In the data rows, the value 128 means zero.
Here are some points:
[128 133 154 160 156 152 102 128 118 111 122 127 112 112]
[175 126 75 64 77 72 65 81 74 111 147 174 204 224]
[112 140 178 176 125 100 79 97 103 111 144 100 90 112]
[191 190 161 176 154 159 173 128 135 143 108 87 97 96]
[128 128 102 80 80 53 99 113 141 159 179 112 104 80]
[128 143 155 144 131 116 84 113 126 159 140 137 142 144]
[112 118 158 144 154 139 106 128 129 127 131 133 111 112]
[112 98 158 112 143 132 157 192 203 207 164 160 134 144]
[96 86 96 96 116 145 153 176 202 191 129 189 176 144]
[80 83 74 80 70 96 52 65 60 64 102 143 173 192]
[159 156 180 192 201 176 131 144 127 95 81 69 43 112]
[96 84 104 112 94 111 110 160 152 127 91 101 97 96]
[80 81 57 80 76 94 74 128 156 159 152 135 132 144]
[144 146 165 144 175 145 179 192 160 175 116 118 130 112]
[175 125 64 96 62 90 119 81 84 111 165 185 229 240]
[223 210 156 144 149 103 120 128 116 127 113 91 99 64]
[128 157 169 208 198 167 128 97 80 48 96 65 83 80]
[112 143 139 176 130 106 92 81 88 64 71 104 131 176]
[175 189 160 128 114 120 67 97 117 111 79 114 108 128]
[159 127 70 96 77 85 81 113 134 175 180 167 142 128]
[128 130 130 160 176 177 129 208 167 175 141 131 126 112]
[112 115 109 112 107 153 177 144 142 80 121 81 77 96]
[80 85 93 96 80 74 131 49 66 95 59 122 184 192]
[112 136 147 160 130 94 127 81 96 64 128 101 100 112]
[80 80 98 80 77 78 101 81 98 159 205 184 201 160]
[144 140 158 160 164 188 183 176 160 175 152 132 145 144]
[80 77 98 112 94 116 126 160 202 175 164 182 169 144]
Then 11 other points, each followed by its number:
[144 171 208 192 184 173 147 113 82 80 111 71 79 80] 0
[207 193 170 176 157 169 141 144 147 95 147 110 89 112] 1
[191 173 146 176 177 150 137 160 153 127 138 130 110 112] 2
[175 182 192 144 155 146 141 128 134 143 154 102 127 112] 3
[175 135 122 64 76 91 47 81 75 111 114 146 194 224] 4
[80 86 72 96 77 74 126 81 105 111 181 216 191 224] 5
[80 87 77 80 99 130 141 192 196 191 186 192 157 160] 6
[128 132 120 160 162 176 219 192 175 191 154 125 131 112] 7
[80 76 86 64 80 75 105 128 175 191 199 193 179 128] 8
[144 159 179 144 134 111 107 113 119 143 77 127 98 128] 9
[159 127 101 96 79 101 59 65 56 80 96 146 156 224] 10
Which two of these numbered points are nearest to each point below, looking only along the 2 directions in which the first points spread most? Their numbers follow each, nearest first.
[80 78 98 112 132 137 169 160 132 111 93 66 86 64] > 3 2
[144 154 153 176 206 192 194 176 117 111 110 66 58 64] > 1 2
[96 76 86 64 81 99 114 128 159 207 169 162 129 112] > 8 6
[96 75 109 80 70 53 74 81 62 48 22 132 183 208] > 10 4
[96 79 78 64 94 98 191 144 192 175 255 231 219 176] > 8 6
[207 192 218 192 172 166 149 144 142 159 132 119 109 80] > 1 2
Now 11 new points, numbered from 0 again:
[144 126 107 96 149 173 156 128 103 32 67 58 75 80] 0
[80 79 70 80 76 93 94 113 119 127 145 165 138 128] 1
[128 151 145 144 127 99 147 97 113 80 117 102 110 112] 2
[128 140 158 160 179 191 132 176 181 127 164 110 107 112] 3
[80 78 102 96 78 83 105 81 82 111 176 203 220 224] 4
[96 84 105 80 90 102 134 160 187 191 174 179 163 144] 5
[112 106 107 144 154 200 204 208 197 175 158 169 132 144] 6
[96 104 135 128 157 182 176 192 183 175 175 148 117 112] 7
[191 179 159 144 127 145 118 128 113 143 101 98 110 112] 8
[175 188 152 128 116 95 106 113 113 111 120 95 108 112] 9
[96 92 110 112 138 165 186 192 193 159 132 125 120 80] 10
The same question for these:
[80 95 117 128 151 143 111 113 110 111 128 100 118 112] > 9 2
[207 195 153 160 151 161 133 128 138 127 92 118 124 128] > 8 0
[191 186 159 144 134 138 125 128 128 143 150 111 101 96] > 8 9
[128 171 187 176 115 92 115 97 89 95 49 69 84 80] > 0 2
[159 161 156 176 197 205 202 160 157 127 135 114 91 96] > 3 8
[80 79 74 64 73 55 57 81 72 64 115 161 210 192] > 4 1
